500 stands for zero in the data rows.
What is the hidden score of each row? Scores go from 0 to 40, and 20 is about the middle. The score is a weighted sum of the row's numbers plus the product of two more (or one squared), each taken from its middle value.
[601, 398, 539, 524, 577, 469, 487, 345, 578, 454, 524, 421, 499, 425, 484, 482, 441, 440] ~ 20
[522, 337, 548, 493, 477, 445, 487, 528, 465, 635, 513, 504, 507, 436, 474, 451, 516, 472] ~ 22
[488, 530, 541, 513, 295, 456, 453, 570, 385, 454, 513, 570, 524, 613, 372, 446, 591, 623] ~ 12
[527, 501, 521, 506, 640, 559, 541, 550, 611, 553, 525, 383, 497, 410, 649, 585, 370, 374] ~ 20
[493, 521, 491, 476, 580, 514, 463, 554, 492, 505, 531, 485, 550, 533, 437, 480, 497, 537] ~ 23
[532, 421, 490, 473, 468, 500, 523, 553, 400, 579, 542, 453, 531, 474, 457, 487, 512, 515] ~ 20
[576, 590, 397, 419, 421, 481, 536, 545, 563, 352, 545, 530, 485, 604, 565, 565, 440, 622] ~ 8
[487, 520, 477, 497, 517, 475, 574, 293, 503, 484, 488, 549, 555, 559, 363, 498, 604, 595] ~ 31
[337, 303, 405, 423, 529, 708, 413, 451, 600, 543, 543, 475, 492, 525, 541, 663, 340, 544] ~ 25
[446, 493, 489, 496, 430, 514, 522, 443, 524, 479, 529, 576, 483, 538, 506, 528, 481, 585] ~ 15
[436, 534, 439, 462, 454, 528, 438, 538, 552, 529, 564, 553, 471, 594, 558, 509, 488, 552] ~ 15
[577, 550, 593, 542, 487, 417, 486, 524, 651, 585, 444, 523, 534, 443, 511, 395, 588, 437] ~ 23
[506, 474, 498, 542, 679, 435, 464, 539, 416, 705, 474, 525, 555, 486, 452, 477, 534, 533] ~ 19
[509, 415, 469, 495, 546, 583, 544, 345, 576, 469, 518, 460, 486, 495, 543, 619, 458, 481] ~ 26
[464, 482, 454, 504, 354, 510, 510, 514, 393, 474, 481, 430, 478, 635, 645, 519, 584, 690] ~ 27
[514, 450, 579, 515, 595, 527, 566, 422, 574, 496, 502, 450, 505, 393, 532, 567, 458, 394] ~ 22
[374, 461, 372, 473, 388, 646, 468, 534, 496, 523, 531, 540, 504, 625, 493, 608, 398, 641] ~ 17
[561, 384, 549, 522, 594, 467, 281, 555, 454, 443, 444, 395, 534, 339, 462, 424, 538, 373] ~ 30
[415, 486, 496, 450, 619, 631, 472, 538, 600, 548, 497, 444, 497, 432, 602, 614, 362, 456] ~ 20
[637, 564, 608, 574, 530, 355, 517, 393, 445, 443, 437, 458, 528, 389, 437, 371, 664, 416] ~ 24
[604, 426, 622, 569, 492, 374, 517, 570, 402, 543, 485, 416, 523, 371, 492, 371, 606, 400] ~ 24
[444, 536, 439, 480, 452, 547, 492, 556, 444, 492, 560, 603, 514, 587, 495, 522, 477, 584] ~ 14
[526, 527, 507, 467, 461, 462, 495, 520, 496, 440, 445, 654, 479, 533, 424, 474, 515, 548] ~ 22
[469, 495, 461, 407, 601, 510, 511, 492, 553, 473, 511, 295, 470, 487, 658, 669, 305, 458] ~ 22
[520, 526, 540, 618, 728, 278, 399, 532, 339, 393, 465, 571, 572, 509, 253, 227, 700, 553] ~ 25
[452, 495, 402, 503, 487, 558, 462, 426, 531, 489, 532, 482, 501, 494, 510, 601, 457, 533] ~ 16
[484, 573, 495, 510, 363, 400, 510, 344, 356, 439, 555, 648, 499, 621, 325, 438, 660, 690] ~ 19
[585, 503, 444, 487, 405, 478, 520, 494, 464, 436, 574, 536, 515, 567, 528, 506, 506, 553] ~ 20
[316, 458, 374, 468, 378, 621, 483, 402, 573, 525, 568, 625, 454, 672, 419, 683, 453, 729] ~ 25
[440, 554, 454, 537, 435, 483, 485, 550, 559, 475, 590, 569, 515, 587, 436, 444, 531, 597] ~ 15
[437, 556, 527, 539, 265, 442, 514, 547, 455, 460, 506, 638, 493, 688, 319, 444, 601, 677] ~ 15
[513, 480, 545, 494, 558, 499, 552, 523, 408, 500, 505, 502, 498, 516, 459, 448, 569, 568] ~ 25
[473, 469, 499, 480, 573, 508, 510, 560, 515, 495, 524, 447, 501, 441, 535, 517, 421, 389] ~ 17
[474, 505, 441, 478, 479, 572, 452, 525, 498, 522, 526, 551, 515, 572, 461, 507, 470, 561] ~ 19
[604, 560, 600, 519, 639, 401, 562, 540, 533, 437, 427, 309, 545, 273, 594, 418, 504, 274] ~ 18
[527, 484, 489, 516, 579, 594, 518, 569, 517, 484, 497, 548, 491, 451, 535, 521, 439, 451] ~ 24
[550, 554, 570, 512, 600, 475, 530, 427, 552, 409, 510, 365, 544, 331, 634, 518, 470, 352] ~ 15
[544, 534, 591, 458, 657, 490, 511, 543, 548, 452, 491, 455, 502, 355, 552, 465, 486, 394] ~ 23
[495, 466, 471, 509, 469, 513, 519, 543, 489, 542, 440, 496, 472, 522, 467, 503, 496, 469] ~ 19
[506, 593, 443, 450, 432, 560, 482, 512, 469, 476, 561, 521, 480, 600, 477, 559, 440, 602] ~ 14
[577, 533, 511, 512, 482, 432, 564, 406, 542, 480, 502, 490, 543, 522, 386, 520, 502, 500] ~ 19
[404, 496, 338, 483, 485, 683, 419, 519, 631, 524, 557, 578, 441, 551, 662, 597, 280, 550] ~ 9
[483, 508, 507, 553, 530, 459, 451, 541, 446, 462, 505, 507, 536, 513, 481, 462, 481, 469] ~ 16
[586, 590, 609, 561, 480, 299, 509, 565, 365, 472, 425, 445, 571, 451, 457, 339, 673, 446] ~ 20
[473, 261, 467, 543, 275, 461, 463, 527, 383, 598, 552, 618, 487, 647, 389, 414, 611, 617] ~ 25
[520, 549, 514, 521, 504, 458, 492, 544, 575, 596, 498, 497, 491, 469, 456, 451, 512, 493] ~ 21
[510, 492, 477, 472, 496, 488, 529, 431, 551, 474, 473, 551, 482, 499, 489, 509, 452, 501] ~ 20
[416, 467, 410, 524, 343, 576, 546, 409, 498, 485, 455, 579, 476, 647, 425, 552, 526, 665] ~ 24
[438, 492, 473, 537, 538, 541, 492, 556, 531, 497, 490, 464, 508, 496, 554, 535, 437, 473] ~ 15
[368, 390, 409, 478, 441, 583, 420, 526, 443, 519, 506, 590, 488, 556, 408, 559, 474, 607] ~ 16
[547, 533, 483, 478, 502, 483, 501, 588, 553, 579, 501, 556, 497, 524, 556, 496, 489, 482] ~ 23
[398, 294, 396, 540, 227, 490, 484, 494, 316, 584, 588, 727, 549, 770, 284, 483, 532, 778] ~ 13
[516, 591, 504, 492, 452, 501, 537, 446, 453, 498, 481, 517, 501, 519, 471, 520, 526, 543] ~ 20
[441, 460, 443, 513, 411, 579, 478, 460, 504, 502, 498, 618, 491, 586, 465, 565, 475, 639] ~ 20
[511, 540, 408, 454, 440, 498, 521, 489, 487, 496, 511, 563, 455, 595, 409, 492, 534, 573] ~ 23
[525, 509, 442, 560, 365, 477, 459, 505, 431, 455, 503, 713, 461, 605, 442, 451, 520, 628] ~ 22
[445, 544, 524, 558, 318, 488, 470, 445, 417, 470, 535, 608, 535, 626, 396, 499, 521, 626] ~ 14
[531, 546, 574, 539, 485, 415, 508, 547, 611, 676, 490, 529, 563, 509, 454, 410, 609, 535] ~ 24
[505, 536, 519, 489, 507, 533, 488, 473, 506, 495, 468, 438, 447, 443, 496, 533, 495, 439] ~ 20
[542, 458, 467, 463, 542, 466, 518, 547, 526, 515, 518, 390, 469, 382, 549, 522, 467, 409] ~ 30
[438, 489, 441, 504, 692, 621, 512, 430, 692, 497, 446, 378, 513, 410, 583, 662, 385, 413] ~ 14
[507, 527, 552, 504, 505, 559, 523, 451, 552, 479, 443, 435, 485, 426, 548, 546, 452, 461] ~ 23
[462, 499, 460, 483, 550, 606, 479, 448, 603, 518, 479, 437, 442, 426, 570, 633, 440, 435] ~ 12
[499, 506, 527, 515, 660, 542, 537, 500, 568, 495, 467, 297, 522, 326, 603, 573, 348, 293] ~ 17
[561, 553, 540, 493, 577, 415, 539, 489, 495, 474, 466, 373, 533, 372, 544, 509, 472, 367] ~ 17
[512, 553, 484, 581, 416, 449, 487, 287, 454, 484, 510, 614, 566, 577, 374, 454, 600, 606] ~ 18
[594, 532, 506, 577, 480, 443, 496, 515, 447, 478, 482, 560, 564, 483, 408, 393, 550, 472] ~ 22
[396, 498, 440, 450, 418, 569, 480, 525, 459, 504, 562, 556, 538, 608, 459, 595, 451, 556] ~ 17
[509, 441, 412, 483, 506, 527, 460, 567, 413, 557, 508, 544, 500, 516, 468, 570, 484, 554] ~ 27
[447, 423, 552, 514, 468, 343, 355, 553, 465, 452, 464, 402, 546, 513, 432, 380, 550, 306] ~ 24
[623, 564, 533, 543, 506, 455, 528, 472, 434, 464, 428, 467, 528, 525, 509, 464, 590, 497] ~ 25
[465, 466, 522, 465, 584, 597, 529, 403, 589, 484, 504, 409, 481, 382, 578, 551, 391, 409] ~ 18
[531, 394, 512, 496, 616, 487, 483, 541, 490, 662, 479, 413, 519, 442, 531, 499, 495, 421] ~ 26
[580, 556, 553, 495, 511, 427, 486, 492, 440, 446, 530, 423, 532, 431, 514, 492, 526, 432] ~ 17
[691, 544, 662, 591, 546, 297, 565, 531, 530, 581, 448, 483, 560, 376, 463, 255, 674, 377] ~ 26
[454, 497, 458, 475, 425, 592, 502, 488, 492, 522, 536, 631, 488, 633, 468, 590, 453, 636] ~ 20
[574, 559, 582, 519, 444, 392, 561, 548, 394, 420, 480, 493, 468, 447, 440, 396, 654, 478] ~ 24
[659, 558, 682, 608, 619, 387, 474, 552, 487, 438, 469, 422, 564, 345, 515, 351, 615, 339] ~ 27
[612, 545, 550, 495, 607, 408, 584, 521, 537, 463, 497, 311, 481, 380, 631, 476, 488, 351] ~ 20
[485, 523, 487, 438, 423, 447, 516, 432, 410, 471, 543, 651, 520, 620, 432, 516, 558, 637] ~ 20
[404, 509, 496, 491, 549, 605, 513, 536, 562, 513, 508, 499, 468, 506, 530, 586, 383, 533] ~ 18
[397, 473, 464, 554, 604, 520, 559, 529, 401, 616, 569, 605, 493, 574, 439, 491, 523, 590] ~ 10
[661, 589, 578, 596, 278, 337, 401, 334, 321, 381, 502, 610, 545, 546, 366, 308, 741, 572] ~ 18
[534, 395, 559, 473, 618, 474, 515, 559, 479, 503, 454, 392, 511, 341, 528, 503, 478, 317] ~ 26
[440, 459, 478, 559, 477, 540, 526, 494, 462, 521, 514, 566, 493, 585, 481, 528, 487, 550] ~ 14
[521, 560, 472, 534, 586, 469, 517, 546, 486, 493, 496, 472, 505, 441, 512, 477, 503, 440] ~ 20
[520, 487, 511, 492, 571, 553, 517, 537, 499, 485, 471, 460, 487, 445, 495, 509, 518, 425] ~ 20
[578, 557, 622, 548, 571, 414, 487, 550, 424, 464, 478, 482, 591, 411, 471, 350, 595, 379] ~ 17
[541, 532, 513, 525, 496, 516, 499, 558, 512, 474, 518, 497, 475, 495, 565, 443, 473, 478] ~ 18
[604, 545, 487, 502, 607, 551, 553, 458, 567, 465, 469, 372, 508, 377, 620, 584, 389, 337] ~ 21
[464, 371, 496, 501, 373, 385, 534, 532, 579, 961, 526, 559, 468, 551, 433, 486, 604, 619] ~ 29
[508, 538, 502, 538, 504, 469, 524, 542, 472, 465, 480, 545, 509, 529, 531, 496, 505, 495] ~ 17
[517, 542, 461, 448, 536, 504, 519, 443, 548, 486, 484, 493, 482, 426, 564, 530, 455, 451] ~ 19
[437, 515, 436, 507, 425, 538, 510, 426, 523, 490, 546, 630, 508, 597, 412, 551, 547, 616] ~ 17
[495, 499, 496, 495, 257, 426, 503, 393, 397, 423, 561, 753, 551, 692, 350, 369, 670, 731] ~ 12
[570, 383, 560, 557, 471, 369, 598, 520, 527, 931, 519, 525, 505, 483, 404, 393, 568, 518] ~ 21
[489, 535, 495, 483, 489, 464, 523, 562, 482, 482, 502, 510, 503, 456, 455, 493, 471, 467] ~ 14
[430, 519, 485, 520, 497, 533, 504, 572, 550, 501, 491, 513, 444, 531, 441, 495, 527, 556] ~ 21
[440, 512, 402, 524, 408, 539, 505, 477, 472, 477, 564, 605, 444, 575, 443, 550, 517, 607] ~ 18
[532, 552, 579, 523, 441, 444, 515, 544, 488, 517, 505, 574, 481, 508, 450, 446, 590, 497] ~ 20
[495, 536, 530, 492, 597, 497, 535, 542, 477, 455, 424, 480, 492, 430, 529, 439, 537, 415] ~ 13
[403, 546, 493, 509, 387, 441, 469, 554, 554, 672, 545, 593, 482, 528, 467, 459, 533, 598] ~ 11
[546, 448, 608, 558, 452, 387, 414, 270, 470, 473, 477, 543, 518, 494, 433, 440, 649, 489] ~ 30
[446, 460, 418, 507, 615, 489, 526, 547, 379, 744, 471, 512, 450, 473, 475, 476, 517, 510] ~ 2
[439, 545, 434, 423, 559, 642, 536, 478, 590, 519, 507, 416, 472, 468, 530, 662, 400, 484] ~ 22
[521, 558, 536, 496, 478, 521, 545, 502, 504, 470, 504, 428, 513, 412, 502, 521, 455, 417] ~ 10
[528, 490, 529, 535, 551, 481, 497, 383, 586, 461, 461, 446, 482, 456, 555, 540, 445, 402] ~ 24
[419, 332, 449, 419, 479, 620, 515, 384, 547, 520, 520, 549, 511, 565, 468, 636, 362, 616] ~ 27
[505, 520, 510, 464, 609, 493, 549, 549, 616, 494, 500, 395, 529, 404, 548, 487, 391, 366] ~ 11
[397, 221, 478, 513, 376, 594, 393, 572, 517, 552, 561, 486, 460, 582, 500, 536, 475, 555] ~ 25
[491, 493, 486, 435, 554, 516, 491, 551, 469, 542, 530, 527, 522, 450, 510, 498, 479, 504] ~ 21
[448, 383, 518, 454, 709, 560, 527, 575, 534, 560, 439, 352, 428, 358, 596, 629, 323, 323] ~ 25
[568, 585, 561, 512, 500, 492, 498, 492, 427, 440, 510, 505, 541, 511, 574, 486, 550, 454] ~ 16
[548, 432, 557, 563, 501, 417, 472, 322, 486, 447, 477, 521, 519, 449, 542, 445, 503, 451] ~ 20
[541, 515, 536, 523, 548, 478, 534, 555, 557, 546, 474, 435, 535, 430, 647, 476, 468, 371] ~ 16
[352, 431, 423, 447, 575, 671, 535, 582, 595, 516, 469, 323, 478, 413, 597, 691, 286, 448] ~ 21
[456, 488, 458, 482, 479, 592, 517, 575, 504, 508, 500, 469, 434, 547, 533, 573, 401, 581] ~ 19
[617, 508, 478, 461, 621, 494, 557, 415, 539, 412, 524, 390, 556, 375, 617, 494, 460, 347] ~ 24
[538, 498, 503, 487, 607, 508, 516, 526, 587, 497, 471, 447, 480, 431, 547, 493, 499, 412] ~ 25
[414, 503, 477, 494, 486, 570, 473, 539, 538, 485, 536, 489, 514, 512, 471, 518, 454, 502] ~ 15
[431, 554, 395, 465, 399, 562, 468, 531, 588, 507, 522, 683, 481, 672, 479, 491, 569, 629] ~ 7
[379, 516, 404, 469, 487, 649, 453, 543, 546, 531, 510, 537, 455, 548, 474, 634, 364, 582] ~ 16
[394, 482, 401, 414, 481, 655, 438, 535, 536, 497, 533, 505, 495, 522, 567, 589, 404, 522] ~ 12
[396, 502, 393, 487, 368, 574, 452, 537, 597, 520, 549, 645, 478, 679, 460, 484, 516, 674] ~ 16
[282, 149, 383, 413, 342, 682, 461, 527, 451, 519, 604, 630, 428, 796, 441, 607, 458, 719] ~ 30
[517, 524, 502, 495, 474, 552, 486, 544, 474, 491, 480, 485, 495, 499, 460, 541, 498, 534] ~ 23
[513, 580, 521, 591, 370, 367, 507, 489, 275, 420, 515, 632, 573, 644, 341, 368, 732, 600] ~ 10
[416, 410, 446, 474, 448, 552, 471, 556, 430, 688, 546, 599, 455, 607, 472, 538, 503, 652] ~ 21
[632, 535, 530, 505, 503, 374, 558, 488, 406, 432, 489, 519, 528, 475, 523, 414, 634, 431] ~ 27
[566, 560, 555, 494, 536, 518, 465, 458, 449, 479, 484, 498, 504, 419, 507, 487, 475, 412] ~ 17
[676, 625, 526, 441, 669, 520, 582, 672, 648, 360, 428, 312, 538, 334, 761, 572, 394, 273] ~ 27
[547, 576, 562, 516, 432, 473, 529, 450, 485, 403, 508, 492, 556, 465, 487, 421, 595, 490] ~ 14
[406, 320, 389, 428, 379, 593, 151, 568, 465, 508, 531, 546, 453, 602, 450, 629, 459, 579] ~ 18
[525, 511, 421, 495, 396, 465, 437, 454, 374, 423, 559, 643, 508, 638, 497, 508, 597, 605] ~ 15
[452, 509, 439, 507, 501, 538, 418, 534, 526, 509, 567, 588, 464, 603, 457, 554, 477, 584] ~ 21
[608, 566, 596, 527, 458, 384, 497, 460, 393, 415, 489, 599, 565, 477, 416, 384, 706, 497] ~ 23
[423, 542, 467, 474, 492, 647, 500, 486, 540, 493, 471, 554, 512, 566, 507, 590, 418, 552] ~ 21
[464, 524, 511, 510, 525, 516, 505, 517, 457, 502, 520, 419, 497, 487, 553, 552, 479, 466] ~ 17
[593, 543, 569, 528, 456, 376, 513, 450, 380, 439, 485, 526, 505, 457, 464, 385, 616, 484] ~ 19
[591, 538, 546, 530, 527, 392, 553, 479, 450, 445, 521, 395, 489, 429, 522, 494, 533, 423] ~ 20
[585, 599, 541, 491, 558, 447, 499, 493, 470, 454, 494, 426, 555, 394, 576, 473, 534, 396] ~ 18
[543, 504, 535, 514, 496, 412, 544, 494, 486, 466, 455, 354, 538, 467, 669, 498, 506, 450] ~ 22
[553, 540, 541, 497, 483, 437, 521, 536, 379, 434, 495, 517, 472, 487, 424, 392, 593, 487] ~ 23
[509, 514, 533, 505, 467, 558, 599, 449, 452, 463, 457, 517, 467, 491, 494, 546, 522, 454] ~ 16
[599, 518, 552, 507, 609, 483, 561, 472, 488, 465, 405, 351, 475, 406, 579, 535, 453, 352] ~ 27
[389, 92, 621, 577, 235, 426, 561, 534, 364, 410, 471, 663, 535, 716, 339, 282, 722, 460] ~ 26
[403, 461, 408, 488, 518, 665, 449, 554, 498, 534, 487, 424, 475, 550, 743, 664, 353, 603] ~ 16
[491, 504, 506, 466, 678, 514, 476, 554, 542, 537, 445, 389, 482, 407, 520, 533, 443, 418] ~ 25
[513, 538, 496, 508, 462, 423, 436, 527, 450, 454, 501, 659, 539, 549, 382, 369, 610, 559] ~ 21
[441, 542, 411, 526, 466, 548, 535, 545, 466, 531, 515, 546, 480, 601, 476, 517, 483, 611] ~ 15
[623, 578, 632, 570, 467, 344, 514, 464, 412, 437, 502, 467, 531, 414, 453, 386, 632, 425] ~ 16
[596, 531, 592, 542, 519, 467, 531, 466, 446, 447, 465, 463, 518, 456, 523, 432, 565, 467] ~ 22
[529, 556, 512, 539, 462, 455, 524, 541, 546, 493, 501, 568, 522, 536, 412, 417, 621, 533] ~ 24
[416, 478, 491, 439, 615, 709, 561, 322, 641, 408, 499, 382, 473, 460, 589, 707, 304, 460] ~ 38
[531, 538, 501, 521, 466, 435, 449, 515, 399, 463, 484, 560, 497, 546, 427, 414, 519, 514] ~ 18
[343, 398, 456, 514, 601, 496, 458, 557, 388, 687, 590, 609, 461, 643, 408, 540, 523, 646] ~ 14
[417, 516, 413, 455, 417, 610, 537, 543, 505, 511, 541, 574, 467, 602, 481, 566, 415, 636] ~ 13
[522, 476, 525, 502, 508, 397, 500, 577, 395, 513, 545, 483, 538, 481, 423, 427, 609, 534] ~ 26
[618, 548, 539, 491, 688, 475, 525, 544, 533, 461, 476, 341, 515, 294, 549, 477, 415, 342] ~ 24
[416, 450, 433, 380, 507, 661, 490, 376, 571, 451, 510, 438, 490, 528, 470, 569, 421, 538] ~ 33
[662, 423, 570, 525, 571, 386, 491, 311, 511, 438, 498, 446, 539, 364, 470, 391, 614, 395] ~ 33
[527, 539, 498, 523, 514, 446, 545, 367, 514, 462, 472, 550, 523, 502, 513, 505, 544, 499] ~ 20
